In the data rows, the value 500 means zero.
Here is a table of points, one per row:
vec![577, 489, 554, 695, 516, 420, 358, 433, 995, 595, 513, 578, 843, 365, 377,
     350, 466, 445, 519, 521, 379, 486, 480, 477, 546, 437, 444, 558, 441, 465,
     521, 445, 577, 313, 409, 494, 590, 429, 453, 403, 474, 556, 550]
vec![471, 404, 403, 291, 518, 491, 445, 328, 359, 613, 676, 704, 526, 288, 447,
     383, 590, 433, 299, 574, 369, 338, 467, 411, 714, 450, 494, 543, 554, 634,
     464, 596, 673, 469, 592, 448, 463, 352, 714, 514, 509, 413, 653]
vec![406, 677, 638, 492, 286, 563, 412, 425, 477, 410, 612, 657, 495, 843, 558,
     138, 384, 382, 500, 453, 532, 408, 572, 353, 538, 536, 458, 606, 438, 489,
     467, 544, 434, 632, 621, 351, 707, 415, 545, 496, 356, 607, 436]
vec![367, 342, 382, 821, 914, 598, 598, 865, 209, 290, 401, 450, 372, 454, 342,
     404, 501, 357, 453, 441, 324, 430, 421, 499, 435, 525, 407, 510, 475, 543,
     386, 459, 520, 446, 469, 444, 672, 415, 443, 379, 454, 521, 539]
vec![486, 568, 518, 531, 513, 574, 427, 543, 439, 521, 433, 515, 443, 426, 484,
     479, 581, 676, 523, 558, 481, 606, 999, 730, 515, 428, 532, 485, 487, 411,
     519, 236, 665, 563, 635, 436, 540, 648, 549, 503, 681, 479, 542]
vec![682, 719, 492, 562, 607, 398, 445, 458, 503, 452, 417, 474, 353, 465, 787,
     603, 525, 816, 527, 459, 427, 258, 555, 405, 439, 603, 526, 401, 693, 455,
     308, 587, 527, 544, 479, 674, 496, 485, 471, 621, 300, 468, 497]
vec![550, 529, 417, 430, 478, 471, 614, 751, 579, 639, 864, 346, 417, 306, 551,
     214, 641, 403, 559, 397, 406, 443, 474, 447, 514, 426, 695, 483, 496, 394,
     578, 565, 428, 440, 398, 610, 626, 683, 463, 487, 552, 416, 402]
vec![551, 499, 527, 511, 468, 489, 492, 420, 456, 517, 499, 346, 475, 383, 378,
     564, 710, 533, 603, 691, 660, 494, 448, 340, 621, 520, 509, 497, 549, 557,
     534, 298, 345, 716, 573, 458, 565, 367, 187, 623, 475, 386, 724]
vec![458, 230, 441, 546, 552, 461, 244, 375, 698, 778, 673, 502, 361, 646, 734,
     620, 515, 289, 406, 443, 512, 499, 433, 567, 375, 506, 596, 351, 591, 356,
     325, 528, 420, 623, 619, 419, 421, 460, 519, 326, 578, 513, 547]
vec![632, 398, 417, 533, 441, 343, 586, 339, 451, 401, 755, 563, 560, 879, 257,
     350, 344, 553, 485, 397, 366, 546, 518, 530, 479, 401, 342, 548, 539, 428,
     353, 502, 529, 494, 475, 602, 481, 526, 453, 633, 599, 247, 474]
vec![496, 525, 650, 501, 387, 349, 696, 796, 665, 449, 817, 704, 276, 276, 523,
     430, 319, 620, 518, 418, 494, 407, 398, 554, 466, 591, 513, 467, 386, 525,
     511, 406, 536, 504, 547, 382, 316, 367, 441, 458, 612, 571, 559]
vec![404, 470, 573, 466, 522, 530, 367, 514, 461, 520, 364, 477, 420, 448, 401,
     391, 629, 663, 584, 457, 874, 617, 529, 289, 472, 694, 422, 590, 449, 348,
     412, 597, 604, 364, 309, 458, 423, 525, 539, 482, 599, 319, 626]
vec![418, 586, 523, 680, 476, 412, 533, 787, 669, 691, 478, 650, 752, 612, 208,
     501, 429, 406, 410, 735, 443, 376, 553, 416, 385, 672, 672, 441, 563, 564,
     570, 588, 462, 652, 447, 555, 411, 491, 624, 674, 548, 472, 423]
vec![468, 585, 415, 488, 384, 524, 322, 392, 461, 695, 525, 827, 367, 371, 342,
     606, 467, 525, 310, 309, 469, 490, 373, 550, 533, 509, 426, 457, 411, 633,
     566, 403, 310, 537, 426, 746, 676, 571, 485, 335, 564, 428, 473]
vec![342, 474, 463, 362, 462, 487, 365, 463, 316, 491, 631, 591, 840, 336, 217,
     514, 238, 523, 474, 340, 526, 449, 444, 487, 482, 474, 569, 454, 613, 298,
     434, 557, 481, 390, 699, 537, 469, 632, 378, 518, 371, 675, 510]
vec![315, 469, 765, 917, 685, 789, 727, 113, 322, 487, 417, 367, 403, 357, 582,
     405, 361, 428, 334, 441, 387, 356, 447, 441, 525, 405, 511, 428, 408, 376,
     544, 481, 413, 443, 426, 470, 338, 484, 442, 542, 533, 473, 353]
vec![379, 510, 411, 414, 513, 442, 420, 376, 450, 711, 777, 533, 493, 497, 724,
     800, 402, 280, 419, 444, 434, 503, 600, 442, 281, 581, 387, 651, 455, 624,
     599, 430, 687, 483, 277, 409, 536, 528, 381, 640, 420, 499, 475]
vec![809, 687, 717, 481, 894, 898, 774, 638, 592, 778, 617, 667, 674, 719, 438,
     447, 486, 457, 504, 364, 619, 601, 448, 545, 466, 454, 445, 435, 559, 579,
     554, 484, 531, 550, 526, 504, 473, 540, 576, 523, 432, 556, 620]
vec![460, 436, 426, 410, 596, 466, 536, 469, 464, 499, 431, 471, 902, 523, 689,
     535, 589, 893, 580, 411, 468, 454, 436, 533, 458, 467, 426, 634, 500, 595,
     482, 518, 440, 733, 459, 388, 532, 390, 475, 330, 662, 507, 274]
vec![610, 501, 583, 550, 490, 429, 592, 393, 490, 416, 498, 501, 355, 399, 320,
     748, 628, 427, 743, 645, 805, 320, 463, 451, 555, 320, 528, 641, 448, 513,
     363, 519, 564, 588, 435, 537, 580, 664, 635, 458, 580, 713, 377]
vec![529, 343, 405, 404, 414, 379, 565, 507, 383, 355, 373, 961, 641, 533, 682,
     572, 851, 368, 453, 441, 474, 563, 506, 454, 442, 407, 458, 427, 486, 325,
     489, 388, 335, 429, 420, 424, 357, 493, 484, 609, 359, 524, 355]
vec![477, 474, 467, 467, 388, 313, 497, 859, 583, 884, 325, 214, 342, 543, 567,
     574, 402, 451, 333, 371, 464, 501, 451, 430, 730, 289, 268, 522, 453, 434,
     477, 521, 500, 509, 545, 438, 436, 499, 518, 583, 435, 599, 432]
vec![382, 450, 496, 241, 287, 552, 999, 526, 692, 601, 203, 350, 430, 433, 433,
     494, 492, 391, 381, 437, 438, 393, 541, 546, 309, 581, 488, 504, 551, 542,
     388, 526, 475, 361, 581, 520, 582, 481, 421, 392, 513, 435, 477]
vec![396, 495, 413, 510, 497, 531, 567, 560, 461, 475, 611, 477, 590, 737, 677,
     660, 499, 586, 595, 913, 758, 481, 471, 490, 542, 502, 372, 393, 536, 457,
     609, 392, 474, 293, 516, 551, 513, 489, 517, 319, 402, 387, 397]
vec![626, 637, 455, 347, 423, 539, 316, 403, 399, 460, 403, 322, 378, 463, 245,
     414, 597, 524, 574, 616, 329, 430, 352, 593, 490, 613, 500, 306, 371, 505,
     466, 431, 648, 598, 438, 393, 331, 481, 437, 406, 420, 474, 299]
vec![535, 442, 680, 451, 424, 465, 412, 458, 441, 399, 503, 323, 406, 506, 425,
     778, 594, 694, 578, 386, 343, 483, 437, 510, 439, 446, 595, 440, 616, 397,
     709, 504, 440, 378, 384, 359, 740, 362, 730, 589, 465, 525, 579]
vec![587, 566, 476, 504, 581, 425, 422, 396, 503, 452, 391, 447, 376, 515, 529,
     518, 603, 483, 704, 534, 365, 365, 413, 517, 406, 653, 262, 662, 502, 467,
     732, 580, 390, 407, 860, 548, 444, 628, 565, 566, 561, 527, 552]
vec![218, 410, 485, 445, 441, 575, 441, 503, 482, 541, 446, 531, 496, 725, 653,
     549, 544, 687, 913, 587, 352, 534, 490, 473, 500, 361, 576, 367, 355, 638,
     403, 531, 503, 405, 448, 647, 460, 496, 463, 521, 445, 566, 652]
vec![438, 596, 662, 456, 513, 403, 366, 520, 484, 195, 489, 276, 729, 635, 614,
     656, 705, 368, 245, 334, 533, 458, 504, 545, 458, 492, 479, 438, 325, 675,
     414, 504, 497, 520, 572, 663, 433, 516, 587, 571, 602, 494, 570]
vec![635, 655, 598, 518, 341, 509, 468, 550, 329, 405, 324, 507, 653, 604, 789,
     536, 356, 370, 480, 633, 336, 524, 280, 536, 525, 438, 630, 713, 555, 354,
     524, 481, 631, 585, 427, 608, 477, 532, 499, 402, 657, 438, 668]
vec![486, 570, 482, 504, 481, 339, 514, 397, 429, 431, 417, 386, 459, 344, 419,
     329, 336, 303, 711, 483, 591, 715, 810, 780, 643, 584, 437, 501, 683, 579,
     523, 542, 365, 600, 315, 550, 340, 438, 633, 338, 365, 514, 596]
vec![475, 381, 577, 581, 419, 493, 430, 459, 517, 445, 483, 437, 361, 405, 415,
     271, 678, 736, 395, 676, 664, 703, 403, 609, 322, 365, 497, 586, 692, 669,
     602, 580, 556, 534, 483, 522, 422, 673, 474, 576, 420, 590, 478]
vec![565, 718, 399, 642, 475, 481, 574, 451, 474, 438, 531, 460, 445, 405, 472,
     703, 616, 533, 511, 546, 565, 999, 574, 306, 397, 420, 589, 468, 421, 503,
     472, 706, 563, 490, 699, 474, 490, 359, 501, 392, 527, 536, 479]
vec![653, 439, 339, 526, 453, 380, 450, 431, 411, 362, 323, 465, 572, 730, 596,
     425, 369, 460, 424, 316, 604, 372, 480, 398, 558, 533, 690, 342, 548, 681,
     694, 480, 598, 405, 456, 320, 488, 639, 427, 402, 558, 579, 601]
vec![658, 416, 509, 313, 620, 435, 358, 452, 413, 452, 353, 441, 414, 343, 530,
     292, 105, 419, 536, 753, 719, 727, 524, 561, 417, 491, 564, 447, 366, 526,
     487, 477, 424, 447, 549, 557, 672, 387, 517, 699, 571, 511, 379]
vec![437, 386, 225, 344, 528, 966, 585, 641, 898, 177, 381, 436, 378, 387, 496,
     577, 324, 445, 438, 418, 428, 471, 475, 385, 527, 455, 507, 555, 517, 468,
     516, 464, 483, 623, 467, 513, 425, 534, 568, 584, 438, 437, 527]
vec![519, 425, 516, 565, 516, 581, 564, 509, 545, 475, 542, 548, 505, 599, 597,
     669, 622, 573, 478, 557, 559, 681, 651, 900, 997, 869, 686, 650, 466, 492,
     505, 648, 471, 431, 516, 488, 576, 523, 385, 608, 462, 545, 406]
There is one direction along which these points spread out most. Take the direction at right angles to it along which they spread out most. Go by this last direction. Where along it does each point below lie, from 0 to 99? 50 is the average, and the first point above lies past it. One standard deviation of the points above along it is 16.
vec![471, 404, 403, 291, 518, 491, 445, 328, 359, 613, 676, 704, 526, 288, 447,
     383, 590, 433, 299, 574, 369, 338, 467, 411, 714, 450, 494, 543, 554, 634,
     464, 596, 673, 469, 592, 448, 463, 352, 714, 514, 509, 413, 653] 61
vec![486, 570, 482, 504, 481, 339, 514, 397, 429, 431, 417, 386, 459, 344, 419,
     329, 336, 303, 711, 483, 591, 715, 810, 780, 643, 584, 437, 501, 683, 579,
     523, 542, 365, 600, 315, 550, 340, 438, 633, 338, 365, 514, 596] 27
vec![468, 585, 415, 488, 384, 524, 322, 392, 461, 695, 525, 827, 367, 371, 342,
     606, 467, 525, 310, 309, 469, 490, 373, 550, 533, 509, 426, 457, 411, 633,
     566, 403, 310, 537, 426, 746, 676, 571, 485, 335, 564, 428, 473] 61
vec![438, 596, 662, 456, 513, 403, 366, 520, 484, 195, 489, 276, 729, 635, 614,
     656, 705, 368, 245, 334, 533, 458, 504, 545, 458, 492, 479, 438, 325, 675,
     414, 504, 497, 520, 572, 663, 433, 516, 587, 571, 602, 494, 570] 69
vec![653, 439, 339, 526, 453, 380, 450, 431, 411, 362, 323, 465, 572, 730, 596,
     425, 369, 460, 424, 316, 604, 372, 480, 398, 558, 533, 690, 342, 548, 681,
     694, 480, 598, 405, 456, 320, 488, 639, 427, 402, 558, 579, 601] 63
vec![632, 398, 417, 533, 441, 343, 586, 339, 451, 401, 755, 563, 560, 879, 257,
     350, 344, 553, 485, 397, 366, 546, 518, 530, 479, 401, 342, 548, 539, 428,
     353, 502, 529, 494, 475, 602, 481, 526, 453, 633, 599, 247, 474] 66
vec![404, 470, 573, 466, 522, 530, 367, 514, 461, 520, 364, 477, 420, 448, 401,
     391, 629, 663, 584, 457, 874, 617, 529, 289, 472, 694, 422, 590, 449, 348,
     412, 597, 604, 364, 309, 458, 423, 525, 539, 482, 599, 319, 626] 37
vec![809, 687, 717, 481, 894, 898, 774, 638, 592, 778, 617, 667, 674, 719, 438,
     447, 486, 457, 504, 364, 619, 601, 448, 545, 466, 454, 445, 435, 559, 579,
     554, 484, 531, 550, 526, 504, 473, 540, 576, 523, 432, 556, 620] 45
vec![529, 343, 405, 404, 414, 379, 565, 507, 383, 355, 373, 961, 641, 533, 682,
     572, 851, 368, 453, 441, 474, 563, 506, 454, 442, 407, 458, 427, 486, 325,
     489, 388, 335, 429, 420, 424, 357, 493, 484, 609, 359, 524, 355] 80
vec![496, 525, 650, 501, 387, 349, 696, 796, 665, 449, 817, 704, 276, 276, 523,
     430, 319, 620, 518, 418, 494, 407, 398, 554, 466, 591, 513, 467, 386, 525,
     511, 406, 536, 504, 547, 382, 316, 367, 441, 458, 612, 571, 559] 39
vec![315, 469, 765, 917, 685, 789, 727, 113, 322, 487, 417, 367, 403, 357, 582,
     405, 361, 428, 334, 441, 387, 356, 447, 441, 525, 405, 511, 428, 408, 376,
     544, 481, 413, 443, 426, 470, 338, 484, 442, 542, 533, 473, 353] 27
vec![565, 718, 399, 642, 475, 481, 574, 451, 474, 438, 531, 460, 445, 405, 472,
     703, 616, 533, 511, 546, 565, 999, 574, 306, 397, 420, 589, 468, 421, 503,
     472, 706, 563, 490, 699, 474, 490, 359, 501, 392, 527, 536, 479] 42
vec![458, 230, 441, 546, 552, 461, 244, 375, 698, 778, 673, 502, 361, 646, 734,
     620, 515, 289, 406, 443, 512, 499, 433, 567, 375, 506, 596, 351, 591, 356,
     325, 528, 420, 623, 619, 419, 421, 460, 519, 326, 578, 513, 547] 73
